In the rows, 128 means zero.
Named moves (each a turn or a mirror), then the moves between two rows, first move first; the first pair answered:
move Nikov:
[110 136 134 107 138 120 124 150 148 144 144 106 137] |-> [120 127 124 129 144 148 115 120 147 144 159 133 101]
[106 119 125 138 117 144 115 119 139 155 111 119 147] |-> [108 119 123 141 120 146 115 115 142 153 114 122 143]
[102 156  83 100 119  76 168  79 109 138 111 125 138] |-> [111 150  78 117 120  97 165  57 109 137 120 144 117]
[128 175 107 135 135 181  74 106 150 121 164 174  97] |-> [106 196 131  79 117 118  94 176 158 118 131 115 176]
move rir:
[137 164 110  80 126 105 136 147 127 147 147 101 121] |-> [153 148 103  92 120 106 158 126  94 138 130 108 114]
[151 192 131 109 145  92 147 139 100  66 109 121 125] |-> [144 202 136 104 148  91 137 150 122  72 117 117 127]
[128 141 121 103  87 134 153 156 151 145  87 122 115] |-> [131 133 121 104  87 132 161 149 141 140  85 123 111]
[122 151 103 155 137 143 101  80 122 119 125 153 132] |-> [114 158 109 145 142 141  92  91 139 123 132 150 137]
move sefo:
[111 122 116 158 149 138  89 113 158 166 137 148 121] |-> [109 111 114 117 133 110 132 157 152 184 125 103 142]
[137  58 114 183 133 180 147 152 142 129 161 162  36] |-> [134  48 113 137 115 150 193 199 144 145 152 112  58]
[112 113 119 132 121 130 105  83 132  87 132 177  93] |-> [108 102 118  74  95  95 161 143 127 114 115 118 120]
[137  84 123 127 115 143 174 157 148 153 147 110  86] |-> [135  90 122 156 129 163 144 125 149 139 154 146  70]
move maku:
[134  97 159 158 119 122 140 114 101 109  95 140 136] |-> [119 119 142 133 126 108 118 106 100 128  93 133 176]
[ 99 129 175 134 122 116 107 180 174 113 128 118 147] |-> [110 135  74  80 129 128 121 109 118 180 143 108 143]
[126 108 110 137 131 157 140 105 153 145 141 142 113] |-> [113 119 146 145 132 144 122 131 172 130 133 143 141]

(two moves a pair)
[123 122 126 115 122 113 172 137  91 132  94 117 171] |-> [134 115 131 168 131 151 153  98  90 105 107 162 125] | maku sefo
[126 171 157 111 129 106 118 183 166  98 121 117 148] |-> [160 145 143 162 126 124 133 109  92  67  99 157 123] | sefo rir
[126 166  95  75 140  92 107 130  98 142 121  96 178] |-> [148 125 154 182 137 154  96 119 130  82 140 162  80] | Nikov maku
[103 126 122 143 137 107 113 105 161 130 140 129 125] |-> [109 116 132 156 130 100 127 100 142 112 123 134 129] | rir maku
[153 141 133 147 133 157 126 131 172 104 148 141  64] |-> [122 177 150 124 146 112  85 141 171 106 127 132 156] | rir maku
[126 137 105 116 154 151 112 121 147 137 124 152 107] |-> [124 126 126 100 137 135 141 163 155 134 112 121 119] | maku sefo
[124 177 154 110 134 104 117 154 147  80 133 108 142] |-> [138 179  86  95 144 128 119  90 106 115 150 119 117] | sefo maku
[149 135 137 162 131 142 129 126 118  82 120 146  94] |-> [138 143 145 120 121 115 150 182 145 108 122 102 116] | sefo rir
[ 96 115 139 138 122 128 108 134 167 148 123 121 173] |-> [100 102 130 124 114 132 130 141 161 160 122 106 161] | Nikov sefo
[123 216 152  92 156  95 111 155 116  70 139 114 153] |-> [138 183 127  58 133  95 172 178 105 102 138  75 129] | Nikov sefo
[132 105 132 144 127 134 121 120 126 134 132 151 107] |-> [130 113 118 110 120 113 140 131 111 151 123 120 130] | Nikov maku
[100 107 108 130 135 150  99  99 166 183 147 144 135] |-> [ 93 111 140 142 135 142  88 118 183 167 142 148 144] | maku maku
[131 134  73 119 119 151 132  90 121 176 129 138 103] |-> [134 114 157 160  99 145 148 162 164 119 115 137  90] | sefo maku
[136 173  98 147 148 145 107  89 110 104 150 172 101] |-> [155 153  83 108 122 127 172 118  83 119 139 125  91] | Nikov maku
[104 134 113 147 140 152  95  97 161 154 141 145 146] |-> [124  96 110 129 112 151 169 132 151 159 135 106 106] | sefo maku
[152 142 142 134 129 153 132 136 123 106 124 147  71] |-> [136 164 124  79 132 118 140 151 107 133 114 109 127] | Nikov maku
[147  91 154 145 118 138 152 154 164 128 145 127  66] |-> [152  95 128 135 121  98 161  95  73 124  90 127 149] | maku rir
[101 164  73 108 168 155  60  62 115 163 157 161 149] |-> [122 146  76  97 143 111 125  71  45 144 101 130 190] | Nikov rir
[133 191 133 119 147 129  89 123 144  88 150 139 105] |-> [159 156 119 100 120 104 166 129  85  88 111 104 117] | sefo rir
[148  89 106 153 100 160 157 148 120 153 161 113  50] |-> [ 96 143 144 126 120 125  87 199 183 153 164 103 132] | rir maku
[180 163  95 107 127 132 150 138  99 106 148 122 126] |-> [175 162 135 138 125 136 136 157 126  72 143 137 125] | maku sefo
[102  97 128 141  99 113 152 170 114 141 101 135 177] |-> [ 98 116 133 180 119 146  98 132 127 124 119 185 157] | rir sefo
[153  93 139 143 113 151 156 113 108 113 127 144  94] |-> [112 141 121  84 138 142 101 132 162 162 157 130 134] | rir maku
[111  83 155 134 104 140 139 163 146 144 107 118 130] |-> [ 89 107 140 125 121 134 102 141 151 159 112 129 168] | Nikov maku
[143 166 111 139 132 150 115 110 146 124 163 129  76] |-> [154 148 127 166 119 136 134  93  97  87 125 136  98] | maku rir
[116 165 114 149 136 147  81  78 115 117 130 151 109] |-> [117 147 112  85 104 100 155 142 101 143 106  78 138] | sefo rir
[137 128 139 114 126 107 167 145 125 124 134 106 122] |-> [122 156 145 137 149 114 109 111 134 111 137 147 144] | sefo maku
[102  64 137 139 133 193 130 119 191 180 148 139  98] |-> [ 85  76 156 108 130 161 125 163 203 187 134 108 147] | sefo maku
[123  87 126 191 102 154 100 120 122 121 117 140 155] |-> [109  98 109 145  99 124 111 134 115 151 106 106 194] | maku sefo
[102 130 112 128 161 142 119 111 131 151 170 136 126] |-> [117 113 111 129 146 120 157 107  84 140 140 121 145] | Nikov rir
[141 106 142 137 125 132 130 115 137 115 114 144 109] |-> [128 116 139 106 124 106 135 137 140 132 105 123 145] | sefo maku
[138  62 166 120 116  79 129 105  87 168 122 118 147] |-> [114  91 176 137 142 102  62  98 141 167 154 149 138] | rir sefo
[106 117 167 137 107 116 120 134 148  96 130 109 144] |-> [108 128 105 106 118 121 112  90 117 137 136 107 155] | sefo maku
[136 114 159 134 114 128 139 147 127 125 122 125 128] |-> [125 137 135 129 133 136 105 110 116 136 130 145 141] | maku sefo
[ 73  94 136 109 128  91 165 187 142 129  91  96 157] |-> [ 70 126  90 153 172 137  77  76 126 133 116 169 145] | sefo maku
[140 119 162 151 131 142 123 160 155 101 124 142  97] |-> [141 131 107 115 138 118 125  98  78 131  96 132 156] | maku rir
[114 113 111 116 113 156 156 142 144 156 164 129  99] |-> [112 129 117 140 129 165 122 120 146 140 169 161 101] | Nikov sefo
[ 88  51 109 125  94 131 131  90  87 180  86 117 180] |-> [ 79  65 125 125  97 118 115  98  92 167  78 117 206] | sefo Nikov
[109 122 178 176 140 141  76 107 139  88 123 182 130] |-> [136 101 130 167 131 166 112  71 105 112 136 181  84] | maku maku
[128 112 130 114 113 119 102 153 171 211 163 130 107] |-> [161  82 113 152 105 133 137  96  98 183 137 157  86] | sefo rir
[108 158  91  94 114 105  95  96 150 127 159 128 166] |-> [112 142 150 139 102 108  98 139 178  79 152 140 146] | maku maku
[130 125  98 120 138 154 115 112 146 159 157 139 110] |-> [117 143 119 116 143 134  91 132 160 151 149 137 146] | maku maku
[127 149 109  78 136 121 120 114 130 170 152 129 143] |-> [123 154 114  83 143 122 106 110 134 161 152 136 149] | sefo Nikov
[150 163 147 141 133 126 133 151 140  79 154 128  75] |-> [160 153 149 138 126 112 157 151 109  73 131 119  89] | Nikov rir
[ 99 131  81  72 135 127 109 123 112 190 120 120 184] |-> [139  88 125 172 128 187 120 105 130 127 140 179  69] | sefo maku
[141 171  88 127 142 146 107 109 123 161 172 134 112] |-> [151 153  83 100 123 123 155 128 100 172 151 101 126] | rir sefo
[166 126 113 119 113 145 177 142 110 115 142 113  63] |-> [134 152 152  96 120  96 157 190 134 103 121  90 137] | Nikov maku
[116  85 111 128 110 139 152 122 123 148 127 114 131] |-> [102 100 114 117 117 125 135 126 129 150 123 110 164] | maku maku
[149 171 136  81 149 104 119 124 119 119  90 134 131] |-> [150 171 135  82 151 123 118 141 158 128 120 132  93] | maku rir
[122  90 135 154 111 129 144 102 120 143 129 141 139] |-> [117 102 124 141 121 122 133  98 118 158 128 137 155] | maku maku
[126 103  63 133 137 167 120  84 144 185 138 143 126] |-> [108 123  87  91 130 124 130 143 161 185 120  99 183] | rir Nikov
[105 134 113 100 134 124 107 115 154 165 126 119 148] |-> [125 105 128 144 129 153 123 115 158 140 134 141  88] | Nikov maku
[147 117 182 117  79 120 163 239 142 132 134  96 107] |-> [159 109 160 162  95 182 132 182 150 137 170 145  41] | Nikov rir
[102 144 138 133 127 164 117 165 198 156 166 131  96] |-> [ 99 152  99  97 127 155 125 146 172 188 165 111 116] | Nikov maku
[ 95 144 136 148 142 132  59 104 132 132 128 146 173] |-> [ 90 135 141 108 125 108  94 146 129 146 112 104 196] | Nikov sefo
[156 140  56  86 132 153 164  92  95 161 157 115  70] |-> [129 165  64  74 148 155 123 118 152 173 183 111  76] | sefo rir
[155 160 117 134 129 122 143 114  98  80 125 130 116] |-> [140 179 122 126 142 134 107 130 145  94 154 133 108] | rir Nikov
[126 121  86 131 123 157 154 126 102 159 105  95 118] |-> [113 136 104 116 123 131 146 149 107 151  90  84 156] | sefo Nikov
[159  79 116 132 133 165 151 131  90 138 134 111  83] |-> [136 100 155 104 126 119 148 187 109 124 112  79 140] | Nikov maku
[150 155 113 141 131 142 126 126 145  90 140 135  72] |-> [142 171  95  88 129 108 141 141 127 116 125  97 115] | Nikov maku
[128  76 125 157  98 167 181 148 136 158 110 123 110] |-> [103 103 143 129 102 127 153 172 151 162  95 104 180] | Nikov maku
[124 185  83 102 168 122 104 127 117 153 130 111 152] |-> [121 178 153 148 159 121  98 179 156 101 123 122 142] | maku maku
[128  91 165 175 127 155 161 112 115 119  83 154 137] |-> [108 116 135 121 132 126 157 111  96 153  78 124 188] | Nikov maku
[145  90 124 151 110 138 143 149  97 156 128 125  71] |-> [139 113 140 182 131 150  99 122 104 134 129 158  82] | Nikov sefo
[116 108 120 113 133 147 134 151 173 179 149 118  90] |-> [108 122 113 100 138 139 124 146 176 188 151 117 114] | maku maku
[138 138 134 140 139 139 100 108 123 127 127 141 128] |-> [147 118 129 114 115 130 149 137 112 138 119 106 114] | sefo maku
[128 140 138  99 114  91 140 152 106 108 114  96 149] |-> [122 148 125  81 119 106 129 161 133 134 142  91 123] | maku rir
[116 128  92  85 122 135 130 140 155 177 154 101 130] |-> [128 103 132 119 108 139 151 171 170 142 151 104  95] | maku Nikov
[119 145  78  91 135 118 147 131 101 160 132  86 115] |-> [121 122 156 164 128 133 140 170 150  93 130 117  76] | Nikov maku
[139 123 132 143 126 143 128 106  95 129 121 150 108] |-> [141 114 126 126 117 132 153 127  91 138 120 129 112] | sefo Nikov
[133 125 164 140 137 123 128 165 172 130  88 149 125] |-> [148 110 155 158 138 137 138 136 150 126  86 166 102] | Nikov rir
[113 136 122 133 131 130  81 106 147 149 126 138 147] |-> [132 120 117 141 119 121 109  89 104 135 101 134 151] | Nikov rir
[143 125 107 143 131 136 120 100 129 127 161 144  89] |-> [125 150 130 146 144 123  91 105 137 108 149 151 126] | Nikov sefo
[119 140  89  72 122 117 125 104 125 160 117 106 194] |-> [137 119  70 106 125 154 124  57 106 155 126 141 146] | rir Nikov
[147  98 142 185 117 166 155 115 122  96 123 140  76] |-> [108 142 144 178 147 155  69  90 145 105 125 161 146] | maku Nikov
[140  91 172 158 116 104 164 151 102  95  90 124 120] |-> [126 106 166 173 137 146 111 140 164 113 139 154  78] | rir Nikov
[115 138 133 145 118 110 109 106  93  88  95 169 169] |-> [123 134 113 116 108 100 135 112  75 102  90 144 172] | maku Nikov
[129 132 142 112 112 116 164 144 100 136 112 111 165] |-> [114 157 148 148 142 149  93 121 139 126 139 157 149] | sefo rir
[113 125 154 171 132 154  87  91 149  95 131 178 126] |-> [119  96 146 101  93 102 178 157 118 121  94  97 159] | sefo rir
[127 107 104 108 125 135 135 115 127 152 148 128 109] |-> [129  97 139 118 114 123 149 150 140 127 138 119 110] | Nikov maku
[116 132 190 142 126  78 147 153  82  99  71 123 130] |-> [139 112 155 141 120 104 176 124  57 114  83 126  86] | maku maku
[118 123 131 116 112 114 142 149 127 130 118 106 146] |-> [127 123 117 148 122 144 118 101 119 123 129 143 112] | maku sefo
[123 154 137 165 164 114  79 112 129 105 119 160 138] |-> [123 135 133 115 135  75 147 160 110 125  95  98 162] | rir sefo
[137 102 136 166 117 164 142 108 140 124 134 168  89] |-> [111 113 151 106 108 107 157 171 152 145 110 110 164] | sefo maku
[117 175 111 135 133 128 103 115 144  96 134 143 116] |-> [126 154  92 133 127 145 126 108 139 109 144 139  88] | sefo Nikov
[170 136 123 102 124 141 156 140 127 130 159 119 119] |-> [162 150 135  93 130 125 145 155 133 122 149 114 145] | sefo Nikov
[131 121 141 157 142 152 146 138 130 114 164 149 118] |-> [120 134 130 113 137 122 157 164 128 133 153 118 166] | sefo maku
